In the rows, zero is written as 128.
A single turn carries every row of the set below to another of its rows. Some are shown first; where does it send the rows asked next?
j397: [168 133 124  98 114 134 135 174 147 128 124 155 121 128 107 131 100 150
 119 102  93 142]
j905: [155 130 150 106 116 165  82 130 141 147 127 149 111 144 127 121 134 135
 112 111 123 131]
j310: [131 128 130 139 107 155 103 130 136 143 140 157 140 133  99 130 142 138
 112 145 121 132]
j368: [156 126 149 107 132 172  94 142 144 145 119 162 119 129 114 113 133 126
 130 100 126 125]
j158: [149 128 155 128 103 167  96 140 140 143 143 140 139 130  83 124 148 145
 116 135 123 122]
j20: [172 132 122 126 127 190 115 141 162 131 126 162 142 139 113 125 134 150
 107 119 134 124]
j389: [168 139 110 120 103 139 137 167 152 129 133 146 131 122 101 135 100 150
 104 126  92 142]
j618: [162 134 118 115 111 134 147 163 138 132 134 147 135 127 100 139 103 164
 111 118  93 141]
j741: [183 129 137 118 113 179 117 143 167 130 132 149 125 147 104 138 144 144
  86 118 127 127]
j406: [156 135 128 108 105 125 123 169 140 139 128 146 116 114 101 126  99 133
 119 113  87 142]
j857: [166 133 116 108 110 137 141 175 151 124 127 153 131 127 102 134  98 153
 113 110  95 141]
j45: [154 128 152 105 137 155 102 135 136 144 125 152 127 136 116 121 136 110
 127 114 124 118]
j64: [132 124 131 138 112 172 104 149 150 142 126 152 147 118  90 116 123 124
 118 124 131 123]
j453: [143 129 148 114 122 151  92 125 128 148 134 164 115 139 115 125 149 135
 125 124 117 133]
j117: [167 135 120 120 115 136 135 172 162 133 133 147 132 124  95 138  95 157
 117 113  93 143]
j738: [151 130 130 108 111 125 136 164 129 140 131 146 126 121  97 133 101 151
 122 110  90 141]
j503: [139 128 132 134 120 159 114 140 145 139 133 143 155 129  97 126 129 114
 112 138 129 117]
j537: [161 123 162 102 115 159  96 145 148 146 125 147 104 135 101 124 140 118
 109 102 120 128]
j18: [163 134 128 124 122 168 109 123 142 136 139 166 130 150 120 135 152 156
 107 136 122 133]
j38: [159 132 131 112 116 128 125 173 154 140 130 147 122 120  95 132  94 146
 126 105  90 143]
j666: [171 134 128  99 120 132 140 160 134 135 130 152 120 131 110 136 107 163
 119 105  90 142]
j196: [177 136 128 106 124 136 130 170 159 135 130 151 119 129 105 136 100 158
 122 102  91 144]
j257: [142 122 142 135  96 162 109 151 157 141 134 138 134 127  79 130 131 120
  94 127 125 126]
j435: [156 131 123 106 108 130 134 176 145 129 125 151 127 122  99 130  96 145
 119 107  94 142]
j91: [128 127 138 133  97 162  88 137 144 147 134 139 135 131 103 123 124 128
 105 132 127 130]
j271: [170 132 150 121 111 178 103 137 146 136 143 146 137 142  96 130 155 159
 110 133 124 123]
j412: [184 140 123  98 116 138 129 163 147 131 128 153 111 129 117 132 107 151
 113 109  88 143]
j294: [176 135 129 118 137 174 121 132 153 130 131 154 145 148 121 133 140 135
 107 128 130 118]
j129: [164 135 126 127 109 180 101 131 156 135 135 147 135 149 122 132 134 154
  92 131 130 130]
j703: [162 129 165 110 114 168  91 137 137 144 139 147 124 137  97 122 154 147
 122 122 120 123]

j618 moves to j738
j196 moves to j117
Now these:
j257 moves to j537
j158 moves to j703
j45 moves to j294
j310 moves to j453
j397 moves to j857
j368 moves to j20
j389 moves to j406
j905 moves to j129

